In the data rows, the value 128 means zero.
Each row in the table below has a label, given by one hidden rule.
[ 90  90 106  94 106 147 139 170 203 106 108   5 130 186 146 132 114 197
 168   4 137  80 101 190 165 156 145 220 164 150   7 193 182  19 161 153
 213 135 140 123  75   0 160 206  64 129 109  85 142 103 141 138 109  73
 116 101] LG
[122 136 113 134 149 133 123 125 127 137 157 164 133  64 107 126 125 137
 126 209 124 175 140 143 126 134 165  95  79 126 139  95 135 154 112 144
 154 104 132 132 124 153  81  44 118 134 144 139 131  87 112 123 144 128
 127 123] Vt
[136 135 134 179  99 166 121 114 151 142  67 200 159  95 120 117 171  21
 163 188 120 172 126  14 153 108 179 113  95 158 165  87 158 146 120 186
  65  94 107 142 175 177 151   0  20 141 105 110 144  33 104 148 108 105
  55 149] Vt
[136 122 133  42 169 124  70 149 126 123 148 116 120 199 155 127 119 229
 151 101 164 102 108 227 131 142  85 117 132 141  98 171 143 104 127 105
 155 111 143 136 106  29 146 182 147 114 124 136 135 156 124  98 159 108
 153  77] LG
[107  97  82 155  76 145 157 142 104 116  82 148 151 109 145  86 131 137
 150  26 106 142 110  95 160 166  81 159 113 188 194 176 142  74 143 139
 111 108 122 118 145 135 157  83  53 120  82 100 112  37 158 144 118 117
  90 151] LG
[100 112 150 116 136 122 101 116 131 102 166 122 120 221 122 121 124 194
 176   0 151  83  94 153 126 190 141 185 162 122 190 145 140  84 169 122
 149 155 150 127  60  68  75  95 130 164 123 145 115 174 154 116 144 109
 140 146] LG
[115 118 101 115 152 128 146 164 128 130  95  25 109 155 152 170  73 156
 136 214 135  46 126 160 127 235 153 161 110 119  90 114 100 132 102  98
 125 118 130  85 154  34 154 233 142  83 130 112 160 166 117 121 116  55
 189  69] Vt
[129 131 123 112 153 132 108 122 186  99 156   0 114 182 138 129  86 220
 119  29 117  63 120 177 101 207 103 193 112  92  64 139 138 116 151  89
 222 167 156  54 134  67 106 245 159 122 166 123 147 156 181 105 108  68
 158  96] LG
[103 140 128 109 135 149 144 125 171 112 117  82 148 154 134 123 104 135
 157  42 131  89 114 141 147 126  88 125 103 157 153 156 147  57 130 139
 123 140 133 137 125 109 121 131 113 132  99 107 115  59 132 113 128 100
 106 181] LG
[137 135 140 142 194 122 182 145  91 162 144 138 131 108 129 131 114 127
 101 184 108 145 144 126 111 161 177  92 150 129 124 149 107 190 126 133
 120 154 125 128 142 154 135 161 165 138 172 148 150 177 121 139 107 177
 172 136] EZ
[143 136 184 147 135 125 137 122 137 129 109 255 133 128  96  81 170  58
 129 191 127 244 139  63 109  25 114 105 182 173 239  73 153 149  84 155
 138 119 134 178  83 255 122   6  95 137  95 154  84  98  94 140 174 214
  99 181] EZ
[104 129 109 121 120 136 131  95 200  97 187   0 151 178 123 136 112 220
 142   0 125  10 113 113 148 174 111 222 101 103  74 218 140  33 173 141
 231 143 169  94  98  74 139 229 105 168  94 101 107 144 183 117 102  73
  96  92] LG
[133 155 147 190  99 111  97 104 182 120 219  30 128 183 116 130 127  56
  72  80 117  85 125  87 110  94 144 125 124 132 171 135 138 178 177 201
 144 153 158 150  78 169  82 148 169 136 170 149  90 195 199 139 131 156
 119 132] LG
[157 153 130 180 131 136 171  75  88 141 179 132 125  84 125 116 113   4
  50 255 112 225 157   0 106  67 203 106 101  92 130  65 117 182 158 195
  55 145 120 118 123 210 166 169 189 143 125 150 115 181 123 152  79 161
 135 133] Vt
[164 128 151 131  91 110 118 110 121 143 157  90 112  92  97 153 155  57
  90 205 128 190 136 131 119 135 193 114 110  64 143  97 121 151 122 131
  62 172 119  91 139 202 155 143 168 111 141 145 115 142 103 133 109 109
 154 125] EZ
[157 135 111 132 155 123 106 151  90 142 184  87 101 119 139 169  99  98
  51 221 114 175 160 134  90 101 164 104  81  32  76 144  90 160 146  80
 164 179 135  75 222 144 119 255 187 112 183 133 194 202 106 135  90  85
 218 107] Vt
[129 117 139 140 113 132 173 123  96 136 118 181 128 103 149 115 152  68
 138 160 100 175 111 109 128  44 158 120 116 110 119 117 126 131 139 120
 123 104 101 115 175 102 173  91  99  91 123 116 130  82 122 135 134 148
 154 169] Vt
[121 156 158 157 198 113 102 153 105 112 144 117 113 172 136 120 132 143
  86 215 147 133 135 191 120 147 188 159 173  95 122 139 103 176 141  62
 145 127 133 102 127 130 121 188 184 122 153 151 108 144 128 124 159 107
 100 113] EZ
[140 153 107 156 152 105 133  95 165 139  94 123 120 128 120 117 171 124
 133 225 111 216 137 126 118  25 125 114 150 106 142  86 105 186 147 164
  57 154 114 146 141 204 119 105 133 138 130 142 116 128 108 138 133 183
 132 164] EZ
[108  93 150  41 120 129 140 171  45 112  72 101 128 145 153 145 126 254
 170  39 154   6 119 150 155 231  84 143 171 161 101 197 168  81 126 115
 148  79 122  98 101  35 143  49 108 118 101 100 152 101 120 120 159  63
 116 120] LG
[132 129 115  91 153 109 111 159  32 134 136 170 112 139 116 142 112 125
 138 188 139  24 160 157  98 105 118 132 126 109 106 114 144 153 103  53
 160 117 121 109 159 157 151 100 163 131 134 140 122 139  67 120 177 158
 132 143] EZ
[130 134 147 149 135 119 112  89  97 143 150 211 132  83 129 144 128  74
 121 241 129 159 137 128 115  33 142  91 134 136 148  82 130 134 116 137
  61 125 127 106 118 167 133  97 106 150 119 180 124 137 106 132 139 168
 118 149] EZ
[134 137 162 106 136  96 106 144  30 145 158 199  98 101 118 113 143  96
  97 232 131 148 156 146 127  94 131  77  90 119 203  95 131 207  97  93
 132 115 121 109 140 146  81 110 173 119 155 146 110 163  72 122 189 156
 154 152] EZ
[146 158 147 174  71 113 119  64 181 128 156 231 138 153 106 107 169  52
 115 149 107 164 110  29 119   0 122 106 176 213 255 112 120 152 173 186
 166 129 117 203  57 205  57  60 110 170 106 140  73 105 154 128 158 157
  23 212] EZ
[139  97 137 100 189 119 113 134  58 157 110 144 105 115 133 158 148 214
  86 165 149  31 161 143 111 140 132 118 143  75 143  99 126 149 109 119
 118 105 114 124 138 179 110  63  72 111 121 124 179 120 100 113 144 134
 127 134] EZ
[115 117 113 124 162 136  99 177 175 104 147 122 130 190 130 141 133 190
 142   9 140  85 117 216 133  68  65 177 174 167 150 152 156 112 116 101
 182 141 153 137 101   0  98 139 139 132 113 111 102 178 144 102 117 101
 140 112] LG
[139 135 122 139 124  98 127 113 115 117 166  35 118 113 110 152 110 128
 127 146 124 129 154 128 105 103 132 117  67  93  90 136 108 178 150 107
 129 148 141 131 138 143 158 140 180 129 155 151 159 186 111 127  74 141
 156  79] EZ
[123 135 169 111 170  93  99 161  43 126 145 198 116 146 105 122 140 159
 110 125 131 148 139 170 107 102  80 133 196 158 143  96 140 151  96 163
 168  88 136 168 112 109  98  45 109 140 118 166 130 119 118 122 189 150
 116 184] EZ
[137 108 116 111 139 145 150 122  34 132  75 174 117  72 131 134 132 237
 129 135 142 184 162 128 117 180 102  96 127 108  31 123 120 105 114 108
  84 107 110 114 210 132 161 144 101  92 120 112 151 107  79 137 132 112
 147 128] LG
[137 138 115 145  70 115 145 108  49 149  73 147 120  85 127 140 119 123
 112 200 118 193 148 154 108 190 156  98  28  70  78 103 116 178 115 145
  92 156 106 147 179 182 160 226 149  99 127 136 184 123 114 154  60 106
 163 160] Vt
[109 122  92  95 107 145 117 131 129 121 147  74 123 136 138 123 108 144
 118 100 131 152 126 107 123 240 145 160 153 127  70 170 125 154 141 127
 193 150 145 106 149  19 162 236 192 141 149 109 135 124 133 130 150  93
 166 112] LG
[128 127 148 122 181 119  87 120 158 116 166 103 124 186 110  95 131  66
 135 214 137 113 116 185 123  79 139 156 133 119 134 146  98 140 159 143
 134 116 148 121  62 164 103 177 173 140 149 147 130 188 176 112 139 104
 134 146] EZ
[132 140 162  74 158 105  89 136 164 120 162 152 131 157 107  97 118 118
 106 119 149  36 108 176 107 101  72 147 196 218 150 139 145 161 144 106
 120 144 128 163  95 106  88  79 132 135 106 149  92 192 170 117 167 163
  55 108] EZ
[113 142 174 156 102 118  68 118 164 116 201  97 133 178 118  97 143 126
 117 143 118 133 118  40 144  37 145 136 215 151 217 115 140  96 161 107
 216 160 164 151 107 112  91 136 149 154 150 152  91 191 157  91 151 175
  63 128] EZ
[127 136 121 151  59 161 194 128 112 130 127 198 182  86 128 106 177 110
 133 113 100 165 112  40 157 203 134 117 105 173 140 106 157  81 139 200
  77 112  99 151 132 216 164  93  42 124  76 101 106  37  99 168  97 111
 130 154] LG
[149 122  99 132  90 146 134 112 104 148 123 238 129  60 123 146 109   0
 108 214 107 200 164  99 119  64 242  66  56  77 107  94  89 195 135 130
  28 148  99 165 159 202 168  42 134 112 130 113 167 158 110 138 106 135
 151 166] Vt
[167 170 137 175 130  94 147 119 124 133 185  97  99 154  95 152 139   0
  66 207 123 223 134  26 103  48 171  60 125 155 135  68  73 172 131 105
 100 166 143 122 147 207 128 111 193 125 165 151 130 233 148 130 126 137
 159 140] EZ
[134 140 117 149 160 122 130 140  94 130 189  27  99 127 132 157 104  90
  67 144 143 133 153 172  97 120 193 147  93  58 158 129  89 205 158  91
 155 163 163  88 158 114 128 210 193 118 196 175 185 180 111  95 139 112
 179  90] Vt
[149 122 117 146 108 120 148 102 104 145  89  66 141  75 130 130 134  93
 130 187 136 186 151 156 121 131 188  96  93  87 127 101 103 161 128 127
  99 111  98 125 142 190 152  40 161 100 176 137 114 109  95 135 119 140
 158 150] Vt
[134 166 127 135 116 135 132  98 142 146 159 108 120 100 110 111 107  73
  76 247 110 217 140  95  86  67 152 100 113 108 179  79  94 177 168 135
 108 130 133 121 145 165 143  97 112 124 166 130 113 161 144 131 123 188
 162 140] Vt
[134 123 113 139 202 127 100 139  75 143 189  57  92 137 113 150 131 155
  34 169 143  94 142 146  87  44 157 110  97  99  92 124  93 200  94  98
 161 140 143 125 109 113 153 136 162  94 191 146 153 218 103 118 135 133
 162 104] Vt
[141 133 142 157 114 129 130 116 166 135 137 108 130 121 116 120 127  75
  74 189  96 158 146 114 137  79 126 149  88 144  93 155 122 106 160 186
  90 141 131 125  98  99 105 200 157 130 117 125 108 133 130 115 108 116
 113 130] Vt
[119 157 141 147 118  97 105  85 190 112 176 106 131 197 124 107 126 136
  99 131 119 157 125  73 116  69 170 180 152 115 116 136 147 156 170 103
 180 169 162 138 126 117  79 140 158 152 148 159 106 237 177 118 114 104
 117 126] EZ
[136 115 108 114 136 155 162 147 106 122 124  60 113 140 156 173 102 253
 134  75 134  70 147 210 129 234 177 136  68  47 119 148 104 126 138  80
 125 108 134  75 150  72 207 182 188  81 151 114 151 173 118 134 122  99
 190  72] Vt
[153 109 128 119  76 157 131 153 102 148  95 153 143  67 114 103 137 122
 177 225 103 174 129  69 122  91 186  59 114 116  67 113 108 129 128 124
 107  95 109 168 140 211 155  49 124 139 104 114 132  25  97 157  94 113
  74 174] Vt
[115  88  91  98 105 174 152 145 121 125  64 159 151 116 175 126 106 195
 230  87 142  43 103 153 161 235  68 174  46 148  82 206 147  21  98 125
 108  86 112 117 163   0 165 114   0 111  62  71 155  27  89 160 116  95
 129  95] Vt
[141 169  99 139 122 112 145 111 143 126 162 170 118 141 130 135 131   6
 109 196  99 142 134 110 125 138 175 132 102  90 106  99 131 145 126 102
  77 142 138 142 139 186 144  31 132 133 140 109 143 125 126 143 103 139
 108  95] EZ
[139 160 111 142 102 141  92  93 170 127 151  91 126 143 114 133 140  24
  65 156  98  84 144 104 121 112 155 131 159 105 210 123 105 146 156 154
  90 171 145 140 110 186  93 208 150 133 111 155 115 163 168 133 134 161
 138 150] LG
[136 110 124 120 127 127 159 115 110 149  89 247 151  76  98  97 158  97
 155 130 117 141 111  35 143 162 139 127 118 150 152 103 134  50  88 140
  45  93  99 180 140 114 121  73  91 113  91 152 151  64  92 157 137 161
 147 160] LG
Here are more rows. What is the label of each one?
[138 129 173 129 140 117 102 141  57 148 118 255 149  80 102  95 175   3
 179 120 111 196 148 152 129   0  95  63 172 162 255  68 183 103 117 175
  58 111 124 177 100 182 121   0  71 125 117 134 132 141  87 136 198 203
  94 176] EZ
[157 145 115 160 125 101 116 109 137 125 141 163 134  83 114 106 149  73
  99 157 109 181 128  26 116  67 159 102 130  84 244 102 111 124 153 171
  89 142 104 173 108 236 124  91 154 125 158 133  93 179 108 114 130 203
 128 175] EZ
[115 154 178 177 104  98  88  97 232 101 185 121 141 158 132 103 140  51
 105  50 117  60  98 112 126 106 140 161 177 188 239 122 142 168 155 199
 175 167 160 139  76 175  81 126 166 173 171 132  87 164 222 109 131 143
 113 112] EZ
[136 107 124 152 105 143 138 112  97 150  53 235 131  32 128 127 156  12
 154 223 122 244 143 102 118  81 169  55  89 149 125  77 151 129 147 158
  28  79  95 168 159 240 165  37 118 135 102 132 157  85 103 168 136 117
 159 153] Vt
[134 119  84 129  97 133 153 172 126 126 123  51 105 148 143 189  78 250
  44 210 132  31 155 147 104 142 208 125  48   0   8 110  69 191 138  84
  98 160 157  35 218   3 155 224 220 113 192 138 161 170 137 128  85  82
 223  67] Vt
[145 155 100 118 125 115 167 151 127 114 138  22 112 139 118 118 126 182
 109 205 122 125 134  62 117 116 159 123 120  84 145 107 138 157 146 124
 146 142 156 154 121  91 119 190 207 136 141 138 144 124 152 127 123 141
 139  86] EZ
[111 143 165 170  43 128 122 104 178 112 102 156 149 118  99  86 158   0
 128  29 126 221  88  56 172  88  65 107 142 139 165 155 163  60 153 240
 155 114 116 178  86  74 110  11  18 159  86  99  72  56 153 158 158 173
  36 166] LG
[116  78 137  66 151 120 137 217  94 120 115 124  96 168 131 153 111 253
 135  72 183   0 137 255 130 227  86 180 119 121  67 193 137  89 120  54
 242 102 142 105 114  79 120 218 123  98 127 108 150 139 146 106 139 111
 162  67] LG
[126 121 140 126 153 119 135 140  70 141 125 166 119 127 127 135 118 106
 138 148 136  99 147 156 115 177 153 109  77 153  37 133 126 133  99  70
 125 110 104  72 187 186 128 184 106 104 154 119 153 169 102 123 138 126
 170 113] Vt
[143 102 134 128 119 148 156 101  71 145  60 135 135  95 161 137 117 143
 168 159 116 152 150  66 128 163 136 122  46  88  83 131 115 146  94  97
  65  96 109 128 136 133 171  31 143  92 105  90 177  93  87 146 138 128
 185 141] Vt
[138 112 108 133 109 143 164 144 157 131 140  24 136 139 148 124 105 163
 110  84 123 178 111 158 120 201 137 148  22 114  76 136  96  94 148 163
 150 164 142  59 159  41 130 187 105 143 147  85 107 147 141 128  93  43
 131  75] Vt
[106  71 102  99  87 147 213 170  60 145  38 179 120  72 169 167 107 198
 177 197 152  68 144 163 129 255 109 124 110  78   0 178 139  84  98  55
 108 137 107  80 152  39 170 189  97  80 101  99 182  73  70 133  86  43
 153 100] Vt
[133 118 107 138 132 141 167 152 116 136 117 132 117  78 133 139 100  79
 150 193 115 169 155 132 121 135 150 106  57  96 104 119  96 121 144 113
 106 144 109 120 174 208 136 129 162  94 122 122 127 118 107 149  96  87
 169 157] Vt
[112  94 169 113 156 141 128 137 142 135 121  82 107 136 130 133  92 227
 120  47 179   0 127 228 129 171 109 175 184 151 103 220 122  61  93  53
 157 108 162  98 161  60 151 123 164 114 138 125 144 131 121 118 128  81
 164  93] LG
[125 155 151 178 141 111 103  85 210 116 189  86 129 202  89  94 115 149
 101   7 118  89  91  73 118  55  96 162 153 147 168 137 143 193 165 154
 177 152 166 124  69  37  71 169 182 160 148 123  95 197 181 102  87 126
  77 141] LG
[109 117  85 101 126 131 137 126 115 144  94  82 143  84 144 111 151 198
 158  88 139 122 130 112 143 161 130 118 121 149 134 166 109 114 125 114
 136 123 115 123 168  97 174 147  62 113  85 117 137 107 124 141 136  83
  89 112] LG
[148 144 103 152  78 136 155 121 121 150 107  57 127  75 130 164 121  64
  95 255 114 255 163  65 121  56 206 108  72  38  51  74  75 187 142 154
  68 141 125 126 207 170 110 153 233 111 153 135 175 208  89 149  83 154
 170 113] Vt
[122 125 109 123 157 131 123 138 170 118  92 136 103 139 125 131 128 166
 105 139 125  26 157 180 121 176 173 128  80 140  42 113 103 122 122 130
 160 150 134 104 153 113 166 217 160 117 153 132 138 204 112 138 123 128
 146 128] Vt
[126 131  98 178 122 114 169 125 203 110 141   0 137 121 170 144 115 166
  67  40 123 137 115  99 120 142 114 144  90 125  63 166 113  90 168 129
 154 156 149 108 167  69 113 236 122 141 130 112 145 129 152 138 105 123
 156 116] LG
[121 145 176 114 124 108  95 134 128 137 182 238 130  96 103 115 162  96
  72 221 130 220 129  91 115  32  53 118 127 148 255  92 125 168 111 147
 118 109 125 184  70 224  84  30 149 154 132 177 117 186 140 126 140 180
 100 127] EZ
[131 179 112 179 121  86 114  61 255 117 205 104 130 161  83 103 134  20
 106 149 115 255 128  22 121   1 171 165 103 177 217  85 101 148 190 197
 131 162 158 157  96 180  54 171 149 184 192 160  84 159 177 120 119 181
  91 148] EZ
[139 122  92 150  66 135 161 115  84 148  90  99 137  84 137 139  97 105
 124  97 104 255 139  94 133 167 208 110  62 103  52  97  86 159 146 154
  79 135 122 131 179 177 160 107 131 126 138 109 172  81 134 160 109 134
 140 124] Vt
[117 115 176 116 175 117  63 129  41 143 148 200 128 141 128 130 155  88
 167 161 140 150 120 109 136  99  82 125 187 234 212 109 156  76 104 127
 138  81 119 163  86 207 101  51 133 122 107 143 104  77  79 106 163 191
  98 126] EZ
[146 128 128 134 120 128 175 125  48 150  82  80 118  22 137 157 123 142
 130 218 114 166 169  75 111 104 191  69  41  82 123  80  60 202  97 113
  96 138  88 113 242 197 189 164 214 115 118 130 188  74  59 143 127 117
 186 120] Vt
Which column or columns does the hidden rule look at? Columns are counted from 0, in order:
5 19 28
